In the rows, zero is written as 128.
One turn sends every row of this set to another row. A few are shown first. Where does it send the rows asked after them?
noba: [115 131 116 160 114 114 126 112 111 134 166 135 170 110 107 143 111 117
 148 144 110 125 102 145]
Kif: [134 118 113 138 111 133 117 124 114 147 121 115 102 125  95 133 139 132
 121 165 128 104 105 115]
Davag: [116 129 107 126 111 129 100 151 109 134 147 117 100 159 113 100 148 116
 110 147 113 114 131 104]
rifu: [123 116 118 110 110 132  75 130 140 115 149 131 161 147 138 139  92 120
 119 120 135 141 143 130]
Neluz: [107 143 112 133  93 113 136 115 122 159 174 126 140  91 114 141 100 125
 125 142 105 129 116 122]
Letuk: [151 120 122 141 131 122 103 145 136 141 153 101  93 146 119 139 140 121
 136 160 134 125  99 126]
Kof: [134 118 106 123 147 122  89 119 135 100 141 133 127 122 107 143  99 113
 148 132 144 137 135 103]
fumi: [121 136 141 127  81 135 137 132 132 100 129 138 146 118 152 135 138 146
 116 127 127 124 121 143]
mir: [116 120 140 150 161 120  90 130 133 131 162 105 152 131 143 112 131 126
 101 145 101 146 126 119]
madob: [114 118 147 137 151 115  87 122 137 119 159 128 144 137 152  96 134 118
 111 148 100 148 121 125]
zito: [115 125 110 112 151 120  96 142 137 111 145 128 154 118 117 140  87 127
 122 138 120 149 166 148]
pazo: [124 124 145 135  90 144 126 150 128  98 131 127 144 108 145 139 132 159
 123 117 120 117 121 137]
Deduf: [102 118 107 151  86 124 143 108 126 123 181 119 135 137 124 140 128 130
 133 130 103 114 136 164]
mezen: [108 138 137 147 112 144 140 134 115 144 181 128 133 109 114 146 121 141
 133 143  85 130 128 161]
gugi: [ 83 147  83 112 128 100 118 130 142 115 165 110 109 118 113 124 133 158
 118 129 129 117 124 128]
vav: [ 89 145  77 120 125 104 122 120 140 113 159 126  93 132 128 115 134 147
 107 132 125 130 116 133]
Didak: [133 111 124 129 126 101 106 138 126  89 120 131 153 121  92 127 109 111
 138 116 129 141 142 132]
sebe: [127 144 114 116 125 141  95 167 119 133 137 110  93 130  99 119 150 136
 125 155 132 120 134 141]

Deduf moves to rifu
Neluz moves to Didak
fumi moves to madob
And these:
Kif moves to noba
mir moves to gugi
sebe moves to mezen

One turn sends every row of this set to another row. A few are shown first. Where does it send the rows asked after them?
Keka: [128 134 122 130 125 116 119 128  96 150 146 105 154  97 128 108 129 117
  76 116 112 115 119 141 129 119 106 138 105 118 126 118 124 122 132 149
 122 110 152 154 122 142 142 166 151 132 126 131 120 143 108 117 131]
lavoz: [110 149 118 130 126 126 126 124 107 125 124 125 138 111 122 117 138 120
 154 130 122 103 157 135 121 128 127 138 159 128 125 119 143 131 128 120
 130  73 116 150 146 147 133 138 127 153 126 118  78 124 136 129  86]
nuzu: [140 133 115 139 109 122 140 121 105 129 115 132 137 105  98 128 120 135
 121 106 126 120 157 151 141  98 140 137 164 117 131  98 122 141 142 110
 132 113 100 117 162 149 124 134 123 140 127 141  98 146 146 124 110]
vubo: [127 171 113 128 146 123 124 128 190 116 134 116  99 148 126 128 136 121
 109 127 129 113 133 126 105 136 129 121 102 123 130 126 127 131 141 146
 138 127 137 144 114 102 130 125 134 146 126 114 125  99 111 121 148]
boves: [118 117 125  90 131 105 130 116 138 112 161 119 109 106 137 159 125 109
 143 155 124 122 139 143 150 137 141 115 100 131 107 119 122 115 130 128
 145 131 148 135 105 124 134 148 125 105 139 133 144 139  98 127 150]
sar: [138 171 122 107 141 105 162 140  99 123 129 138 125 114 106 126 138 161
 104 116 141 104 155 134 132 125 156 128 151 138 164 138 153 133 140 160
 123 130 136 122 129 135 105 131 137 124 139 118 143 115 154 129 127]
Beza: [116 121 112 124 142  97 130 128 118 119 134 128  84  60 122 121 133 131
 157 122 123 123 134 129 114 124 121 130 143 131 123 136 133 121 140 153
 125 141 123  70 111 117 135 133 126 142 125 118 150 132 146 118  88]
Darag: [130 143 125 114 133 123  95 112 142 124 117 148 116 133 103 141 164 145
  84 110 117 123 123 117 117 118 140 136  83 137 139 127 130 132 131 158
 124 143 135 128 102 120 145 145 132 164 136 112 160 125 114 129 137]
sube: [114 156 135 131 125 114 150 132 120 113 118 132 127 129 118 123 116 176
 135 118 120 118 151 113 108 125 105 159 136 131 152 151 139 142 161 153
 107  96 134 134 158 129 125 140 136 141 126 120 151 114 151 124 148]
potif: [116 168 118 124 138 167 129 128 122 134 130 120 104 100 119 126 136 112
 162 129 120 116 150 120 124 127 135 110 199 125 128 130 140 127 135 126
 124 110 133 127 123 139 129 131 131 131 131 118  90 152 137 129 153]
noluf: [121 126 112 122 126  84 118 122 159 123 127 149 119 116 127 127 150 131
  97 129 119 117 112 103 114 134 120 137  99 137 120 141 134 119 137 173
 125 143 156 124 127  83 125 132 123 146 130 130 153 125 117 127 114]
nire: [ 92 149 104 136 122 131 141 106 116 115 114 136 106  98 116 138 139 153
 156 155 119 128 132 144 132 117 137 134 117 143 125 125 125 142 140 146
 134 141 128  98  84 140 157 152 132 160 134 115 124 126 106 115 112]
Pogeg: [134  94 123 127 133 153 126 132 169 124 126 112 107 123 117 127 137 167
 150 131 124 119 140 125 136 129 130 100 115 128 134 129 133 131 135 125
 121 177 137 147 113 117 129 130 132 106 130 129 123 131 138 126  80]
nusa: [166 147 125 139 147 135 107 137 145 117 128 127  91 131 112 116 151 122
  94  94 139 118 141 129 118 117 133 117 109 128 133 114 109 116 116 148
 139 165 120 116 126  99 135 117 120 128 120 118 141 110 145 121 146]
kivol: [132 128 105 141 135 113 126 134  77 140 132 114 150  94 129 108 129 103
  72 115 127 122 132 130 124 125 118 100 114 141 139 122 134 122 139 157
 122 107 153 148 127 140 136 136 141 142 127 120 155 144 117 128 114]
Ritod: [120 114 128 114 131 101  95 117 129 135 133 117 114 111 111 157 134 125
 157 121 141 149 142 112 122 121 120 109 102 128 104 116 118  93 125 121
 131 129 115 134 113 106 136 139 120 122 146 123 160 140 122  97 165]
zeme: [101 124 141 107 141 123 112 133  90 108 162 129 107 111 121 147 137 120
 132 140 111 110 151 137 113 126 125 116 165  93 143 138 141 142 149 128
 126 123 130 170 139 129 135 139 124 134 133 114 126 162 128 102 175]
tode: [116 149  92 137 137 169 126 115 119 120 141 123 119 103 116 127 128 122
 138 137 111 124 174 109 124 137 134 134 189 112 105 138 125 132 154 112
 110 115 132 110 121 147 131 108 147 125 137 114 118 158 144 124 151]
kozuf: [127 110 118 134 152 128 104 128 169  96 114 121 107 136 123 132 138 155
 147 133 125 109 174 106 134 138 143 122 114 140 117 133 125 135 146 131
 129 136 122 153 131 122 168 138 130 102 133 135 129 124 113 131  94]
Vofe: [130  86 122 121 126 136 120 125 120 121 142 124 101  96 133 146 135 103
 162 128 120 123 132 135 138 124 131 106  96 140 135 119 121 123 131 135
 118 136 132 139 110 141 126 126 115 131 144 106 194 138 125 128 150]
Kabem: [119 133 110 146 129 157 111 131 146 141 133 135 139  79 139  95 137 110
 109 135 131 118 135  86 121 122  97 114 143 116 129 120 150 112 132 109
 116 108 132 104 146 114 154 132 121 117 136 142 109 131 111 112 133]
tikav: [140 105 117 117 150 107 126 100 105 124 139 125 135 122 131 139 106 182
 133 138 117 117 145 126 137 122 165 119 119 123 131 117 144 148 127 109
 159 122 140 146 115 127 120 122 118 111 124 129 133 122 171 152 125]
Bipu: [111 116 112 126 133  96 120 131  65 114 139 144 114 110 123 146 137 121
 131 129 129 121 139 129 126 130 134  89 176 114 130 125 137 134 135 134
 135 144 134 151 149 124 135 133 127 117 125 121 124 154 133 117 184]
reme: [123 118 116 126 147  95 121 122 120 137 140 135 129 129 125 132 130 157
 174 130 129 112 148 107 113 126 129 144 107 127 129 130 140 130 132  98
 146  99 141 179 125 116 119 130 121 134 123 126 117 108 165 131 115]
meri: [135 123 157 115 132 118 105 118 142 115 131 132 107 119 120 131 145 141
  86 117  98 123 122 128 122 135 110 116  94 145 135 130 128 129 113 149
 124 150 171 111 136 105 135 146 121 143 113 128 156 111 136 158 136]
rop: [126 133 125 131 130 109 115 132 103 148 136 108 154 102 123 119 111 130
  78 109 124 129 138 132 118 109  85 110 122 121 145 116 121 114 145 153
 113  99 134 147 133 120 153 141 135 150 112 137 149 157 117 116 132]
pel: [122 148 128 127 132 185 122 126 125 123 133 138 139  93 123 121 125 110
  83 128 125 126 129 120 130 123 125  87 126 116 127 129 137 124 136  94
 131 124 144  94 124 139 131 135 132 122 125 140 101 142 109 131 126]
pezul: [120 155 131 124 127 133 132 126  74 113 131 135 139 121 125 116 139 190
 115 134 126 117 139 122 130 126 125 168 125 125 123 146 127 122 111 155
 124 133 142 121 129 126 124 140 141 108 125 114 114 111 162 120 132]
Bote: [141 107 124 132 156 121 104 127 169 119 102 118 106 126 100 140 131 154
 148  85 126 120 137 116 124 133 152  96 119 138 113 132 130 129 150 118
 128 151 113 130 126 144 127 153 148 106 133 127 129 124 137 138 109]
Tinan: [ 96 111 101 134 128 114 122 128  77 122 151 138 129 110 119 147 150 126
 132 142 114 117 141 132 120 137 122 120 152  94 121 140 134 134 144 115
 110 147 141 165 130 143 110 126 143 129 137 106 125 146 134 102 175]
zakim: [136 118 101 151 134 148 127 118 158 100 141 124 108 133 148 110 127 134
 105 130 111 108 114 124 115 146 123 129 103 125 106 131 109 130 132 158
 134 153 139 115 117 115 127 107 134 125 113 108 147 108 142 138 142]
Vop: [125 145  90 140 141 166 114 135 138 131 116 162 137  87 135 129 142 100
 105 105 133  96 133 107 130 118 123 107 134 117 146 131 132 120 152 116
 111 107 107 109 119 149 144 126 132 138 121 133 126 145 100 133 131]
Kibo: [126 154  93 144 120 157 138 133 108 126 117 134 109 100 119 132 140 118
 148 131 127 125 168 119 145 112 128 124 190 120 120 122 110 129 132 117
 115 141 135 118 140 124 126 113 129 113 128 137  97 157 137 123 153]
nezo: [149 108 133 133 145 110 133 129 117 131 136 146 120 126 107 142 122 152
 146 115 124  97 158 127 130  97 163 146 112 127 153 122 125 143 156 114
 156 120 110 164 130 127 118 134 107 140 136 138 139 139 161 135 124]
Nasut: [121 117  97 128 125 138 133 102 104 128 143 118 155 102 120 118 116 160
 117 143 114 121 162 138 130 137 125 121 171 114 120 105 149 133 130 113
 117 104 121 116 134 150 131 105 131 142 126 116 118 137 161 133  90]
mirir: [113 155 141 133 142 103 115 117 130 116 117 105  91  78 100 142 135 147
 137 132 105 145 176 146 126 119 111 127 123 130 131 118 124 137 133 108
 111 133 140  81 125 130 148 150 123 143 136 132 135 103 125 123 129]

Keka moves to kivol
reme moves to tikav
And these:
Ritod moves to boves
Beza moves to mirir
pezul moves to sar
pel moves to Vop
vubo moves to zakim
kozuf moves to Pogeg
Bipu moves to zeme
nuzu moves to lavoz
tode moves to Kibo
noluf moves to meri

